(240, 420, 38, 889, 268, -798, 173, 596, -338, 540)
What is the entry just right of the smallest entry? 173
The entry just right of 420: 38
The entry just left of -338: 596

[ 0.50  0.38 -2.81  4.59  0.48 -0.80 -2.84 -3.33 -3.04  5.12 -7.51 -0.31
 -6.18  2.92 -2.24 -0.21]
Give the 1st entry from the left.
Answer: 0.50
The third entry from the right -> 2.92
The last entry: -0.21
Give the entry just right of -3.04.
Answer: 5.12
The entry just right of 2.92: -2.24
Give the 4th entry from the end.
Answer: -6.18
Give the entry just left of 4.59.
Answer: -2.81
The entry just right of the smallest entry -> -0.31
The entry just right of the largest entry: -7.51
The second entry from the left -> 0.38
The entry just right of -3.33: -3.04

Questions about the grid below.
1) Give the entry just right of 2.58.
2) Give the smallest entry in the last column.
3) Give the largest entry in the first column.
4) Give the entry just left of 0.16.
5) Give the largest entry in the first row.
6) Give the entry directly below the smallest entry.
7) Give the entry directly above the smallest entry.
8) Give the 2nd entry on the main diagonal.
[[ 2.70  7.40  3.26 -3.88  0.16]
 [-0.03  4.26  4.65  0.55  1.66]
 [ 2.58  7.55  3.53 -2.25 -1.89]
 [ 1.65  4.29  0.90 -0.50 -4.23]
 [ 0.69 -2.48 -2.96 -2.33  1.88]
 [-2.15 -1.79  0.88 -1.49  2.41]
 [-3.42 -4.93 -0.68  5.49  1.75]
 [ 3.33  7.23  2.01 -3.14 -1.95]
 [ 2.93  6.16  1.54 -3.98 -1.75]
 [ 3.10  6.36  2.00 -1.37 -1.17]
 [-0.26  5.06  5.50 -0.15  1.58]
 [-0.83 -4.40 -1.60 -0.04  3.80]
 [ 0.73 -4.14 -4.97 -1.10 -1.09]
 [-1.71  2.57  4.56 -1.59  1.98]]
1) 7.55
2) -4.23
3) 3.33
4) -3.88
5) 7.40
6) 4.56
7) -1.60
8) 4.26

[[ 3.62  3.80  0.17  2.34  1.39  1.11  1.47  2.21  3.90]
 [ 0.29 -0.50  3.38  1.71  2.13  2.46  2.29  1.05  1.24]
 [ 3.36  6.18 -0.34  3.13  2.30  1.08  0.96  4.17  0.89]
 [-0.55 -1.72  2.85  1.75  1.48  2.45  1.43  0.86  1.40]
 [ 3.87  6.53  3.46  2.02  3.60  2.04  4.04  5.05 -1.29]]
Indices start at 0.
The bottom entry of the column that holds the largest entry is 6.53
Read off the top entry of the column that holds the smallest entry.
3.80
Read off the entry at row 1, column 0.
0.29
Read off the entry directly above 3.38.
0.17
The entry just right of the largest entry -> 3.46
Read off the top-left entry.
3.62
Read off the entry just left of 6.18.
3.36
Read off the entry directly below 3.90.
1.24
Read off the entry directly below 1.05.
4.17
The entry directly above 2.29 is 1.47
Read off the entry just left of the largest entry.
3.87
The entry just left of the centre entry: 3.13
Read off the entry directly above 6.53.
-1.72
Read off the entry directly below 3.13.
1.75
The centre entry: 2.30
Read off the entry just right of 4.17.
0.89
The entry in the top-right corner is 3.90
The entry just left of 2.29 -> 2.46
The entry directly above 3.60: 1.48
The entry in the bottom-right corner: -1.29
The entry just left of the smallest entry -> -0.55
Read off the entry directly below 0.17.
3.38
Read off the entry just right of 6.18.
-0.34
Read off the entry directly above the centre entry.
2.13
Read off the entry directly below 2.46.
1.08
The entry in row 1 and column 1 -> -0.50
Read off the entry directly below 0.89.
1.40
The entry just right of 2.02 -> 3.60
Read off the entry just right of 3.38.
1.71

grid =
array([[127,  88,  38,   4, 108, 113,  44,  90],
       [116,  87,  65,  44, 107, 109,  64,  95],
       [110,  82,  85,  75,  94, 121, 109, 117],
       [ 59, 100, 171, 212,  91,  83, 146, 109],
       [ 51, 104, 186, 234,  90,  78, 159, 112],
       [ 93,  91,  95, 109, 100, 100,  96,  99],
       [108,  89,  69,  48, 100, 108,  71,  98],
       [ 85,  91, 104, 129,  90, 106,  95, 115],
       [ 52, 103, 183, 232,  89,  79, 155, 113],
       [143, 103,  39,  39, 142,  80,  94,  45],
       [ 83,  98, 116, 129,  94,  93, 108, 102],
       [110,  94,  69,  53, 105, 106,  72,  95],
       [103,  96,  90,  89, 104, 101,  89,  98]])
Counting starts at 0.
The entry in row 1 and column 0: 116
The bottom-left entry?
A: 103
The entry just left of the largest entry?
A: 186
The entry in row 2 and column 0: 110
The top entry of the column that holds the largest entry?
A: 4
The entry directly below 234?
A: 109
The entry at row 0, column 1?
A: 88
The entry in row 0 and column 0 is 127
The entry just right of the smallest entry?
A: 108
The entry just left of 79 is 89
The entry just right of 142 is 80
The entry in the top-right corner?
A: 90
The entry in the bottom-right corner?
A: 98
The entry directly above the largest entry?
A: 212
The entry just right of 79?
A: 155
The bottom entry of the column that holds the smallest entry?
A: 89
The entry in row 0 and column 2?
A: 38
The entry directly below 105: 104
The entry directly above 212 -> 75
The maximum -> 234
The entry at row 2, column 2 -> 85
The entry at row 1, column 1 -> 87
The entry at row 1, column 2 -> 65

a =
31  64  51  43  76  31  42  32  45  40  43  39  56  57
35  64  44  55  44  17  32  29  58  43  21  48  60  52
32  41  54  32  60  49  50  37  38  57  23  49  37  69
30  38  58  34  57  48  53  37  37  56  23  50  35  71
36  51  57  53  58  22  30  42  49  32  27  45  47  51
34  44  57  63  38  27  32  41  50  34  15  48  46  61
57  40  46  45  58  37  23  46  38  35  24  51  35  64
39  39  53  32  60  40  47  38  36  48  30  51  33  69
41  52  51  41  81  34  37  37  38  39  46  52  46  60
40  54  45  60  76  48  33  32  40  45  44  61  56  67
33  48  51  38  61  54  41  37  42  62  12  44  47  59
22  46  61  49  55  44  49  36  44  50  22  47  46  66
64  40  37  27  66  29  31  37  34  43  42  66  30  68
Indices start at 0.
Read off the top-right entry.
57
Read off the bottom-left entry.
64
Read off the entry in the bottom-right corner.
68
The entry directly below the largest entry -> 76
Read off the entry in row 0 and column 1.
64
Read off the entry at row 1, column 0.
35
Read off the entry in row 1 and column 1.
64
The entry in row 0 and column 0 is 31
The entry directly above the largest entry is 60
The entry at row 2, column 0 is 32
Read off the entry directly below the smallest entry.
22
The entry at row 0, column 2: 51
The entry just right of the largest entry -> 34
Read off the entry in row 2 and column 2.
54
The bottom entry of the column that holds the smallest entry: 42
Read off the entry in row 1 and column 2.
44
Read off the entry just left of 81.
41
Read off the entry just left of the smallest entry.
62
Read off the top entry of the column that holds the largest entry.
76

x =
[[ -4.822 -17.070  18.532  -8.105   1.959]
 [ -6.076 -10.810   6.802  -7.554   6.277]
 [ -9.502   8.371 -13.730  10.575 -15.085]]
Indices start at 0.
Give the entry directly above the centre entry.
Answer: 18.532
The top-left entry -> -4.822
Give the entry just right of the largest entry.
Answer: -8.105
Give the entry in the top-right corner.
Answer: 1.959
Give the entry just left of -13.730.
Answer: 8.371
Give the entry in the bottom-right corner.
Answer: -15.085
The centre entry: 6.802
The entry at row 1, column 1 is -10.810
Give the entry in row 2 and column 2.
Answer: -13.730
The entry in row 1 and column 0 is -6.076
Give the entry at row 0, column 1.
Answer: -17.070
Give the entry in the bottom-left corner.
Answer: -9.502

[[ 3.88 -2.44  4.28 -0.31]
 [ 5.68 -2.38  4.05  0.11]
 [ 6.66 -1.43  5.62 -3.78]
 [ 5.98 -2.32  4.02 -1.04]
 [ 4.57 -1.35  3.50 -0.06]
 [-4.87 -1.37  7.83 -3.38]
 [ 3.91  0.88 -4.55  1.77]
 [ 6.47 -1.07  5.68 -4.66]
 [ 6.78 -1.96  5.21 -1.70]
 [-3.66 -0.10  7.87 -5.52]
 [ 3.01  0.55 -3.13  2.06]
 [ 5.01  0.96 -3.43  1.47]
 [ 5.74  0.94 -3.84  1.56]
 [-4.57 -1.11  5.15 -3.52]
 [ 8.22 -1.95  6.99 -4.44]]
Counting starts at 0.
The entry at row 0, column 1: -2.44
The entry just left of the smallest entry -> 7.87
The top entry of the column that holds the smallest entry? -0.31
The entry in the top-left corner: 3.88
The entry in row 2 and column 1: -1.43
The entry at row 1, column 0: 5.68
The entry in row 0 and column 2: 4.28
The entry directly above -1.96? -1.07
The entry directly above the largest entry? -4.57
The entry in row 1 and column 2: 4.05
The entry just left of -4.44 is 6.99
The entry just right of the largest entry is -1.95
The entry at row 2, column 0? 6.66
The entry directly above -5.52 is -1.70
The bottom-left entry is 8.22
The entry just right of 3.01 -> 0.55
The entry directly above -0.10? -1.96
The entry directly below 7.87? -3.13
The entry in row 1 and column 1? -2.38
The bottom-right entry -> -4.44
The smallest entry? -5.52
The entry directly below the smallest entry? 2.06
